Rows are one point carried round by a steady rotation, each followed by how many ticks it has turned.
The counts run from 0 to 193.
[ 11  19  11  12  -5   5 -13 -46 -12 -35  27 -14 -18 -22  14 -23  21  16
   0  31  -5  28  16   9  -5  -6   9 -12  -6 -15  10   4   3 -23]  12
[-44 -57 -21 -27  34 -26  19   3  -8  17  -4 -26  -5   9 -14  10   1 -15
 -22  -7 -12  16  11  22   0 -10  22   8  -3 -17  11  -6 -11  26]  126
[-19  28   9  13 -31  19  11  30 -10  30  -3  25 -24   1  27  -6  22  13
  36  -9  15  15   7 -28 -10  15  -6 -15  -9   7 -23  -4  22  19]  168
[-18 -22  37   4  18 -33  -7   9  38 -19  15   7 -20 -24 -19  -5 -12  12
  20 -13  17  15  -4  43  19   4   3 -11 -19 -13  -5  14  -2 -23]  158
[ -9  -3  16 -17   8  -3   9  12  16 -15 -44 -18  21  20 -23 -10  12  20
  10  -2 -48 -25  13  23  -1 -18 -16 -27  12 -23 -20  43  -1 -26]  62
[ 36 -13  14  10 -31  19 -18   4  -2   9   8  20  12  40   7  -7 -12   4
  14 -11  -1 -40  10  11 -18 -35  24  25  17  22  15   1   3  18]  0
[-10   7  22 -20  -1 -11 -44 -16  21 -38  18   6 -21 -31 -21 -20 -18   0
  -2  -5   4   9 -17  35  -7   9  47   0  -5 -12   5  16  -8 -18]  10
[-10   5   4  -9  35  -1 -14   5   9  19   0  -5  15  -6 -35  -8  -9   8
   6 -29  15  24 -11  -5 -11  -7  30   0   7 -61 -12 -18  13  18]  6
[  2 -21 -29 -30 -38  28  -6  -5  -4   1   6   9  21   9  29 -19   1   0
 -15 -26   9   9   1   8  23   5  10  10  10  16  -7 -36  37 -25]  177
[ -7 -19  36 -12  -8  -3 -24  28  27   0  14   3 -16  17 -14 -10   6  37
  -5 -36  19   1   6  14  -1 -10  14 -43  23 -26   6  31  -1 -27]  64
[ 14  37 -22  12 -12   1 -15  -7 -24 -11 -10 -16   8 -21  29 -15  28   2
 -34  34  -2  -5 -14 -27  -5  13 -20 -18  -7  -5  14  14  23 -31]  79
[ 35 -14  21 -14 -21  12 -32  -1   9   6  15  31  10  26 -18 -19  -3 -27
 -20 -16   3  -1  12   7  33  13  21  -2  30  19  17  -2 -16 -25]  149
[-18  39  13 -34 -43  21  14 -15  -2  -3 -27  11 -14 -10 -15 -23  -3 -10
 -11   5   5  35   8 -15  20   8   9   2   2  -7 -26   1   0  -7]  114
[-32  32  18   3 -19  14  36   1  12 -12  -1  14 -24 -16  17  -2   1 -11
  24  -3  54  36  -5 -20  10  14  -7   2 -21   1 -10   3  11  25]  20
[ -2 -21  18 -16  15 -12   3  14  47  -7   4 -10  16  19 -30  11 -18  -3
 -27 -30  31 -28  -3  19  13  13 -20  22  -6 -22  18   6  23 -28]  91
[  9   9 -25   0  16 -26 -16  18 -15  12   2  24 -15 -22   1  15   6 -38
 -15   7 -53  -6  -1  22   2   6  27 -10  -5  -8 -13 -13 -28  26]  45
[-31  14 -15  -7   5 -16  32  21   4  -4 -29 -26   7  11 -15 -13 -27 -24
 -11  19  41 -11 -17   3  -2  -5   8   9 -14   2  26  31 -13   3]  23
[-17 -42   1   2 -18  14  28 -44  10 -10  26 -22  -7  16  16 -14   7  -2
   2  -7  23  37  13  10  25 -12  -2  10  20 -16   7 -23   8   1]  123
[ -8 -16  19  25   6 -14  13  -8   5 -51  11 -10 -10  -5  32 -10  19  33
  20  37 -17   4   2  25  10  -9   2 -20 -22  -2   2   8  10 -34]  160
[ 26  25 -39  11  -7 -12  -3  11 -22  -6  -4  -1  22  -8  35   2  26  -8
 -26  26  -9 -16 -14  -5  -9   7 -19 -17   4  12  28  20   5  -8]  80
[-10   8   5   7 -26  -4   4  38   0  22  -9  38 -24 -11   6  16  18  -2
  19  -3  18  29   5 -12  -9  18   5 -23  25   7 -26   4  15  31]  167
[ -4  17  -5 -19  49  22 -13  -5   3  -5  10 -12  19  -6 -17 -16   6  10
  18 -36  -3  11   9  11  -9   6  22  -4 -12 -44 -22 -28  38 -15]  7
[-45 -26 -16 -34  29 -12  11  14   9  25   3 -23 -25  -3 -31  15  12 -10
 -20  -4  -1  10  19   9   1  21   6   7  -4 -33 -20  -5   5   5]  127
[  0 -43   9  10 -12   7 -29  -2 -25 -11  14   3  -4   9   9 -18   4  30
  36  -1 -20   0   5  23 -14 -26  14   2   2  34  26  19 -22  -1]  67
[-13 -52   3  12   3   7 -25 -15 -17  30  26 -16  -2 -19 -28   6   8  39
  22  -1   5  45  11  -1 -12  15 -10   2  23  25   8  10   4  -2]  69
[-12  12 -10   0  -7   4   6  32 -10  41  11  15  -7  -1   5  13 -27 -41
   7 -12  18  12 -25   1  13  11  26  19   8  16 -25 -50  -1  22]  140
[ 22 -20  21   4 -12  -1   5 -22  33 -29   7  -6   6  17  29 -11  -1  25
  -7  -1 -12 -39  14  28   4 -19 -18  15  -2 -35  -5 -13  18 -27]  93
[-31  36   7  -8  -7  18  50 -10  -7 -17 -23  -4 -11  -1  35 -15  12  -6
  26   8  27   7  -7 -18  -1   2  -4   9 -45   6  -6   0  13  21]  21
[ 36  10 -17  20  23   6  20   2  -6 -15 -11  16  26  18 -14   0   1 -34
  16  18  -1 -29  -2   4  16  -2 -31   1   7  40  30  17   3 -15]  53
[-30 -28  10 -25 -23   4  -9   8 -17  35 -18 -26 -10  17 -35  13 -18  13
 -19   2  -9  -5   8 -13 -13 -14   5  24  16  -6  -8  19 -46  27]  32
[  3 -27  32   4  27 -12  10 -11  -3  10 -11  11   8  15 -20   4  -6   7
  -5 -30  -5  41   0 -26  32 -11  14  -6  19 -23   8  -6 -31  34]  153
[-15  58   6 -24 -32  32  20 -28  -7 -18 -36   0   3   2   3 -18  16   9
  -2  -2  -7   9  18 -33  12 -13 -10  -4  -9 -20  -7  17 -13  -6]  115
[  7   4 -10 -22  10  43   2 -16  14 -17   5  -7  23  14  -8 -19  28 -11
   7 -47  26 -10  31  -2  15  -4 -15  -5  -9  20  22  19  10 -22]  119
[  5 -21  10   2  17 -24 -26   3  12  25   1   6 -20  -2 -41  24  -6  15
  -1   5 -32  -7  33   6 -41  -3   8   7  21 -27 -19  15 -17  46]  99
[ 11  56  27   8 -15   7   6  -5   3 -13 -16  25 -30 -25  16  -4   4  -9
  17  19 -27  -1  -1 -17  23  25 -18  -7 -27   4 -22  11 -25  -8]  48
[-13 -28  -4 -28 -46  31  15   1  -9  23   9  -7 -15  35  24 -11  14   1
 -16  -3  18   1  22  -8  20  -5  22   5  12  -2  -2 -20  18 -12]  29
[  9  17 -30  23  -9  14  -7   9   6  -9 -25 -16  34  -8   7 -12  -5   6
  -4  -7  13 -30 -37  15  -5 -38 -34  -5  28   7   0   4  19 -18]  174
[  8  -3  -3  34   8 -12 -19  12 -16  36  27 -22 -25 -14 -16  10  -4 -14
  -9  22  19 -19 -10  -6 -15   7  -3   6  15  33  22  32 -27   1]  135
[ 17 -42  16   8  -9 -19  -2 -13  10 -25  25  -1   3  25  23 -12  -8  17
 -12  12 -14 -35   3  33  -3 -24  21  19  -2 -27  14  -3  -6  -5]  94
[ 15 -21  22  -4 -25  27  -8 -19  -3  24  19  16   1  30 -32   8 -32  14
  23  -9  20  13  18 -16  -3   4   6  33  21   9   1 -29   9   0]  2
